Each row below has a hidden score, from 0 to 20, with 10 about the middle. What is it? The score is a weighted sum of the row's numbers plus the product of two more (or one squared), each taken from its middle value.
tensor([ -2,  17,  16,  17,  -6,  17,   3, -21,  15,   0,   7,  17,   0, -41,
        -35,  -9, -26,  14,  -3, -26]): 11
tensor([-35,  34,  -9,   5,   0,  32,  40, -10, -38,  -1, -38, -17,  69,  -4,
          8, -21, -23,  -6,  -7, -18]): 4
tensor([-26, -13, -13, -32, -13, -23,  -5,  39, -14,  -4,  -4,  20,  15,  28,
         30,  26,   9, -20, -32,  12]): 10
tensor([ -7,   0, -31, -11,   3,  31,  -5, -24,   4,   3, -27,   6, -10,  14,
         -7, -27,  40,  25,  -8, -10]): 12
tensor([ -3,  13,   7,   6,  18,  31, -13, -13,  81,  -4, -49,   8, -17, -65,
          0,  11,  32,  -4,  -1,  11]): 12
tensor([ 20, -45,  -3, -22,  -8,   1,  -5,  15,  26,  87,  23,  48, -50,  21,
         -8,  14,  92, -36,  -7,  -3]): 11
tensor([-59,  -6,   0,  26,   2,  50,  34, -79, -19, -52,  19,  -2,  35, -42,
        -67, -63, -20,  62, -53, -29]): 12
tensor([-28, -21,  -3,  -8,   1,  25,  20, -34, -35, -34, -14,   1,  40, -32,
        -17, -19, -23,  38, -69, -47]): 3
tensor([ 21,   5,   9,   7, -15, -39,  25,   3,  -7,   8, -11,   2,   4,  -9,
          0,  16, -17,  -6,  32,   1]): 5
tensor([ 38,  -6,   2,   9,   5,  14,  -6, -17,   6,   6, -11, -11, -16, -23,
          2, -47,  -8,  18,  -4, -33]): 10
tensor([ 23, -22,  -5,  27,   6,  30, -16, -57,  15,  -2,  16, -24,   5,  -3,
        -26, -53, -30,  81,  -1, -16]): 9
tensor([  3,  38,  10,  11, -16, -18,   1,   4,  18,   9,   7,  32,  -7, -10,
        -14,  -4,  -2, -28,  23, -11]): 16
tensor([ 29, -38, -27, -26,  -3,  -3, -32,  -6,   1,  32,   4,  20,  -6,  -2,
          3, -16,  -5, -12,  11,  23]): 12
tensor([  9,  15, -39,  -9,   4,  11,  24,  33,  -9,   3, -91,  -2,  30,   1,
         18, -24,   3, -25,  15,  19]): 8
tensor([ 16, -11, -10,  10,   1, -48,   5,  27,  -6,  19,  37,   8,  20, -45,
         -7,  18, -43,  51,  14, -31]): 6
tensor([-12,  -8,  -9, -10,  10, -58,  26,  52,  -7,  25,  -9,  43,   5,   8,
          7,  70,   6,  27,  27,  -6]): 3
tensor([ 35, -25, -26, -45, -11, -58, -57,  21,  15,  74, -44,  77, -59,  61,
         30,  48,  63, -13,  26,  36]): 10
tensor([ 37, -16,  -4, -14,  12, -23, -44,  45,  21,  60, -11,   9, -12, -29,
         -1,  25, -29, -27,  47,  10]): 13
tensor([-10,   2,  25,   4,   0,  -5,  27,   9, -12,  -6,  12,  30,  -2, -23,
         57,  -9,  -3,   3, -10, -31]): 12
tensor([ 12, -19,  42, -53, -43, -21, -38,  27,  22,  37,   1,  20, -34,  70,
         28,  38,  75, -18, -10,  37]): 8
tensor([-11, -11, -23,  -1,   5,  69,   5, -42, -29,  -7, -14,   0,   2,   5,
        -30, -46,  14,  25, -22,  10]): 13
tensor([-14,  -3,  17,  13, -30, -39,  13,  25,   1,  -8,  22,  26,  20,  18,
         10,  46,   8, -20, -18, -13]): 6
tensor([ 36,   3,  16,   4, -14,  12,  -9,  -5,  48,  32, -31, -27, -60,  12,
         -7,  -4,  -4,  -3,  30,  32]): 11
tensor([ 22,  22,  64,  27,  13, -21,   2,  -9, -18, -11,  18,  -8,   4, -22,
        -14, -10, -57,  -3,  33, -18]): 10
tensor([-46,   2,   3,  26,  -6,  69,  24, -79, -42, -65,  11, -36,  31, -24,
        -47, -71, -44,  44, -53, -52]): 12
tensor([ -5,  -9,   2, -13,  -1,  34,  24, -36,  16, -21, -13,   9, -24, -22,
        -34, -15,  15,  27,  -8,  12]): 11
tensor([-18,  30, -15, -18, -42,  27,  13,   3, -28, -63, -29, -49,  21,  39,
         17,  38,  43, -14, -42,  31]): 2
tensor([  8,  35,  11,  -5,  19, -35,  30,   7, -22,  34, 127,   4, -12, -16,
         10, -10, -31, -20,  26, -15]): 18
tensor([ 42,  -2,  25,  -4,  14, -52, -39,   2,  15,  12,  34,  -8, -50,  23,
          0,  56, -10,  -6,  38,   0]): 7
tensor([ -26,   -9,    1,  -27,   -8,   20,  -20,  -39,  -12,   11,   -3,    2,
          -2,    1,  -20,  -18,   17,    9,  -13, -115]): 16
tensor([-21,   9, -34, -32, -46,   7,  80,   5, -35, -27,  33, -27,  33,  20,
        -10,   7, -18, -12,  12,  -4]): 6
tensor([-19,  36,   7, -13,  51, -51,  12,  29, -80, -26,  13, -31,  25,  50,
         34,  37,   9, -46, -16,  26]): 5
tensor([-38, -11,   0,   9,  20, -34,  14,  10, -29, -25,  62,  31,  44, 116,
         -7,  -7, -65,   3, -27, -43]): 11
tensor([-62, -26,  -6, -49, -51,  26, -43,  -4,  -3, -12,  -9,  -9, -19,  75,
          0,  -9, 101,   7, -61,  38]): 11
tensor([ 14,   6, -18,  24,  30,  34, -36, -31,  14,   6, -45, -27,  -5,  -1,
        -35, -54,  -5,  13,   5,  -2]): 10
tensor([ 23,  19,   9,  25, -11, -44,  11,  23,  -7,   9,  14,  -5,  13,  -8,
         -1,  14, -14, -18,  22, -11]): 7
tensor([  9,  18,  15, -16, -66,  -4,   9,  15, -11,  -4,  14, -42,  24,  34,
          0,  25,   5, -46, -18,  19]): 5
tensor([-23,  30,   7,  26, -18,  66,  48, -35, -11, -83,  42, -87,  32,  22,
        -27, -46,  -7,  16, -35,   3]): 10
tensor([ -1, -75,  -7, -21,  24,   4, -28,   3,   5,  20, -21,   6, -16,  18,
          0,  -2,  -1,  10,  -2,  -4]): 8
tensor([-23, -27, -19,  15,  21, -34,  47,  29, -75, -12,  15,  18,  54, -32,
         10, -10, -76,   6,  29, -24]): 8
tensor([-22, -10, -40,   1,   2,  29,  21, -31, -15, -30,  19,  12,  45, -32,
        -20, -45, -20,  56, -12, -35]): 10
tensor([ 10,  -1, -16,  -1,  19, -48, -16,  68, -24,  28,  14,  32,   8,   1,
         19,  32, -15, -18,  13,  29]): 15
tensor([ -5, -12,  -8,  -3,  -4,   0, -16,  31, -12,  27, -26,  -2,  12,  15,
          0,  -9,   4,  19, -10,   1]): 7
tensor([ 66, 123, -73,  85,  26,  -5, 127,  37, -65,  -6,   8, -43,  89, -52,
         13, -29, -88, -44,  77,  18]): 11
tensor([-18,   9, -12,  -2, -40,  26,   5,   3, -48, -41,  41, -59,  25,  69,
        -21,  17,  24, -46,   4,  30]): 8
tensor([-19, -16,   9, -34,  -3, -26,  11,   9, -19,   1,  15,  24, -20,  48,
         29,  46,  29, -59,   8,  20]): 9
tensor([-18, -29,   1, -11,  -6,   2,   2,   8,  12,  16,  -2,  29,  -9,  17,
        -26,   7,  36,  -1, -14,   4]): 9
tensor([-74,  26, -18,   1, -33,  34,  50,   0, -42, -45, -59,   3,  65, -44,
        -10, -49,  33,  -9, -71, -16]): 6
tensor([ 63,  -3,   7, -36,  47,   5, -30,   7,  41,  42,  -7,  22, -60,  35,
         -7,  24,  21,  -4,  39,  35]): 13
tensor([-51,  48,  28,  30, -18,  16,  29,  18,  -7, -57, -67, -33,  21, -18,
          4,   7,  10, -36, -13,  34]): 8
tensor([  4, -48,   3, -47, -44,   6, -38, -21,  56,  36,   9,  52, -59,  55,
          0,  -6,  69,  52,  -7,   5]): 17
tensor([ -7,  -7,  16,  33,  -1,   8,  10, -11,  11,  -9,   4,   6,  -7, -15,
        -10, -25, -28,  83, -15, -26]): 9
tensor([-12, -17, -38,  23,  -2, -56,  51,  54, -92, -15,   4,  59,  42, -24,
          2,  15, -38,   4,  19, -26]): 6
tensor([-53,  15, -17,  -2, -15,  27,  43, -44, -16, -20,  52, -12,  15, -37,
        -22, -63, -30,  18, -40, -54]): 15
tensor([ 45,  37,  11,   2,  10, -45, -32,  23,  13,  21, -18,   7, -37,  -9,
         21,   9, -24, -48,  24,   2]): 14
tensor([-62,  12,  15,   3,   2,  33, 101, -25,  -5, -34,  27,  17,  14, -56,
        -26, -31, -32,  11, -32, -41]): 12
tensor([ -5,  83, -14,  16, -17,  51,  30, -19,  13, -14, -42, -17,  57, -57,
         -5, -56,  -8,  36,  -7,  14]): 11
tensor([ 54,  20, -18,  11,  23, -10, -31,  26,   4,   5,   1, -14, -23,  15,
        -16,  13,   4, -38,  52,  19]): 12
tensor([ -1,  13,  12, -50,  43,  10,  -5,   1,  26,  28, -17,  43,   2, -18,
        -11, -18,   7,  19,   5,   7]): 13
tensor([-34, -11,   2, -11,   0,  74,  11, -19,  13,  19,   3,  20, -10, -18,
          5, -28,  13,  42, -50,   1]): 14
tensor([-46, -19, -11,  27,   1,  53, -14, -26,  92,  -4,   8, -24, -18,  -6,
        -31, -31, -18,  20,  -1,  -7]): 15
tensor([ 16,  12,  -9, -12, -40,   5,  14,   3,   0, -47,  19, -62,   9,  33,
        -13,  17, -27, -47, -31,  16]): 11
tensor([-38, -28,  56,  -7,  13, -15, -59, -25,  60,  12, -64,  49, -77, -12,
        -28, -18,  65,  52, -22,   1]): 13
tensor([-74, -33,  -9,   6,  16,  33,  23, -36, -34, -30,   7,  10,  41, -50,
          0, -33,   1,  53, -31, -17]): 7
tensor([ 26,   6, -10,   0,  -1, -46, -13,  65, -13,  21,  27,  37,   5,   2,
          6,  41, -12,   0,  32,  -3]): 10
tensor([  4, -24, -21, -11,  -1,  55, -21, -54,   4, -21, -43, -25,  -5,  11,
        -12, -49,  10,  36, -25,   7]): 8
tensor([ 38,  27,  30,   4, -18, -30, -14,  33,  55,   9,  47,   2, -81,  38,
         70,  50,  23, -21,  19,  11]): 17
tensor([-40,  -7,  -5, -46, -16,  29,  -2, -14, -20, -27, -17,   9,  -2,  10,
          2,  -7,  46,  27, -51, -15]): 8
tensor([-27,  32,  45,   1, -53,  30,  17,  -6,  17, -37,  30, -49,  -1,  35,
         17,  16,  11, -31, -22,  30]): 11
tensor([ 19,  -7,   8,  -3,  38,  58, -39,  -2,  11,  22, -45,  -8,  -8,  -5,
          9, -20,  16,  29, -12,   6]): 10
tensor([ 64,  17,   9, -28,  20, -52, -24,  39,  24,  53,  -3,   4, -47,  31,
         39,  44,  30,   5,  73,  34]): 9
tensor([-23,  13,   3,   8, -15,  26,  24, -13, -42, -51,  12, -79,   9,  43,
          1,  15,  -4, -43,  -2,  31]): 6
tensor([ 40, -16,  27, -19,  32, -13, -38,   0,  25,  46, -12,   7, -40,  32,
         -8,  35,  40, -23,  26,  41]): 8
tensor([-27,  39,  48,  19, -22,  34,  39, -13,  10, -35, -37,  -1,  14, -15,
         34, -66, -18,  37, -25, -26]): 13
tensor([ 56,   4,   4, -15,   0, -33, -34,  15,  26,  62, -36,  33, -44,  25,
         -1,  52,  56, -36,  71,  84]): 9
tensor([  7,   1,  14,   7,  20, -73,  10,  56,  14,  11,   3,  28,  20, -30,
         12,  26, -29,  -5,  33, -22]): 11
tensor([ -7, -18, -27, -19,   5,  13,  -8,  22, -11,  13,  31,  16,   9,  17,
        -20,   9,  12,   7,  25,  27]): 12
tensor([ 23,  40,  33,  36,  30, -24,   3,  -8,   2, -37,  -1, -52,   0, -41,
         36,  34, -50, -50,  16,  27]): 15
tensor([-32, -23,   6,  -4,  38,  21,  26,  11, -57, -36,   2,  -8,  34, -29,
         14, -20, -50,  23, -22, -48]): 9
tensor([-42,   3,  25,   3,  -6,  28,  -5, -21,   1,  -6, -34,   6,  11,  -1,
        -12, -43,  34,  30, -13,   4]): 12
tensor([-13,  25,  20,  44, -13, -53,  -5,  72, -47, -12,  33, -22,  18,  14,
         49,  56,   1, -45, -14,  35]): 13
tensor([  83,   10,  -11,   -2,   25,  -49,  -66,   51,   -3,   41,   18,    5,
         -50,   46, -106,   59,   13,  -11,   60,   41]): 8
tensor([ 52,  20,  19, -44,  -8, -50, -15,  52,  19,  64, -46,  15,  15, -13,
         15,  30, -14,   8, 127,  28]): 6
tensor([ -4,  17, -10, -12, -24,  28,  -7,  -3,  10,   7, -24,  17,   4,   5,
          1, -11,  32,  -9, -31, -23]): 10
tensor([ -2, -26, -44,  13,  14,  50, -15,  14,  41, -26,  16, -17,  11,  -6,
        -13, -29,  12,  21, -19,  -1]): 16
tensor([-19, -20, -20,  11,  16, -64,  39,  37, -30,  -2,  52,  59,  44,  -3,
          5,   0, -90,  16,  32, -65]): 10
tensor([-15, -10, -10, -22, -13,   8,   1, -31,   6,  11, -23,  35,  33,  -7,
         11,  -5,  32,  75, -29, -15]): 5
tensor([  89,   90,  -53,   76,   37,   28,   56,   25,  -83,  -14,  -37,  -49,
          81,  -73,    2,  -65, -122,  -27,   71,   10]): 13
tensor([  4, -10,  -1,   5, -39,  17,  14,  -3,  -4, -33,   0, -78,   8,  23,
          3,  44,   4, -31, -52,  39]): 9
tensor([-17,  -9,  -7,   7, -32,  49,  10, -35, -17, -49,  -4, -81,  15,  37,
         -6,   7,  -3, -19, -42,  18]): 3
tensor([ 53,  51,  -2,   3,  68,   7, -26,  32, -25,  39, -35, -22, -12,  -2,
         11, -12, -10, -32,  38,  12]): 12
tensor([ -2,  19,  21,   2,  55,  35,   3, -15,  35,  27, -63, -10,  -4, -40,
          1, -14,  -1,  42,  20,  10]): 8
tensor([  1,  -4, -19, -24, -20,   2,  -1,  19,  20,  15,  -2,  29,  51,  -5,
          2,   7,   7, -11,  -9, -10]): 8
tensor([-10, -17, -22, -42, -27,   0, -11,  22, -13, -12, -20, -12,   3,  12,
         14,  19, -11,  -6, -27, -10]): 7
tensor([ 10,  38,  28,  11,  45, -25,  -1,  16,  34,  26, -34,  21, -34, -12,
          2,   5,  11, -15,  30,  20]): 13
tensor([ -6,  12,  14,   0, -38,  58,  14, -30, -55, -65,  31, -68,  32,  27,
        -17, -15, -14, -35, -41,  -4]): 7
tensor([-16, -15,  27, -17, -28,  33, -23,  -7,  40, -16, -47,  13, -24,   2,
          3,  -5,  56,   5, -24,   6]): 10
tensor([ 14,   6,  35,  -4, -23, -48,  21,  25,   5,  20,  -9,  26, -12,   8,
         31,  26,   1,  -9,  75, -12]): 10
tensor([ 27,  13,  11,  28,  52, -30, -28,  11,  43,  13,  29,  22, -27, -34,
         33,  34, -19, -30,  39,  15]): 19
tensor([ -1,  13, -14,  14,   4,  30,   1,  14,   2,  27, -30, -13,   4, -22,
         23, -10,  16,  -5,   7, -18]): 8
tensor([-42, -35,  -6, -10, -28,  37,  16, -32,  33,   0, -21,   8,  19, -68,
         17, -20,  17,   0, -62,  -6]): 11
tensor([ 38, -47,  32,  15, -19, -23,   6,  11,  27,  25,  29,  27, -68,  31,
        -47,  58,  43,  -4,  10,  24]): 8
tensor([-15, -19,   7,   4,  19,   2,  35, -10, -28, -32,  10, -19,  31, -19,
        -46, -31, -61,  26,   5, -53]): 6
tensor([   3, -114,  -45,    7,  -14,  -39,    7,   12,   13,   15,   60,   19,
          -4,   10,   14,   -6,    7,  -29,  -12,   -8]): 16
tensor([-49,  -6,  11,   3, -49,  35,  22, -46,  22, -45, -31, -32,   4,  14,
          5, -45,  12,  21, -55, -20]): 8
tensor([ 47,  15, -34, -16,  45, -30,  -2,  58,  -9,  41, -52,   4,  19,   5,
         -4,  25,  -5, -21,  68,  28]): 6
tensor([  4,   0, -23, -32,   9, -51,  -8,  54, -15,  45,  28,  40,  12,  15,
         53,  26, -19, -57,  39,  10]): 14
tensor([-50, -12,  16,  20,  44,   8,  29, -16, -29, -28,  -1, -20,  47, -49,
        -13, -12, -53,  44, -14, -14]): 6
tensor([-38,  12, -12,  12,  16,  19,  15, -28,   7, -12,   4,   2,  10, -35,
         -2, -43,  19,  34, -31,  -8]): 11
tensor([ 37, -36,  -6, -37,  14, -46, -47,   5,  23,  46,  15,  36, -44,  49,
         22,  43,  16,   5,  28,  -9]): 8
tensor([-13, -27, -28,   8,   3, -10,  33, -18, -12, -14,  -1,  16,  28, -34,
        -12, -52, -26,  40, -43, -55]): 7
tensor([ 33, -32, -26,  -2,  18,  40,  -1, -36,   5,  -2, -21,  14,   7,  10,
        -15, -21,  20,  29, -15,   9]): 7
tensor([-15,  22,  30,  28,  -8,  43,   3, -38,  24, -19, -25, -10,  21, -23,
        -15, -45,   1,   8,  -7, -22]): 12
tensor([  3,  13, -22,  -5,  -8, -36,  22,  18,   7,   9,   9,  16,  -3,  -7,
          5,   9,   5, -25,  37, -13]): 10
tensor([ 45,  -5,  20,   2,  -1,  33, -35, -19,  36,  17, -13, -25, -34,  31,
         19,   8,   2,  -5,  42,  38]): 11
tensor([ 10,   3,  33,   0, -27,  15, -13, -51,  46, -92,  41, -26, -52,  12,
        -15,  -3,  36,   0, -32,  -6]): 14
tensor([  14,  -43,  -30,  -42,   -1,  -28, -119,   32,   23,   51,   -9,   59,
         -53,   22,   26,   47,   60,    5,   29,    6]): 13
tensor([ 29,  39, -10,   2, -20,  37, -31, -31, -49,  19, -18,  -9,  -4, -15,
         -3, -26,  40,   1,  -4,  17]): 16
tensor([-57, -42,  25,   7,  49,  35,  -6, -39,  37, -26, -33,   4, -23, -21,
          3,  -3,  52, -11, -53,  63]): 16
tensor([  8, -13, -18, -11,  13, -48, -45,  37, -46,  44,   9,  28,  -2,   6,
         45,  50, -22,  32,  34,  13]): 6
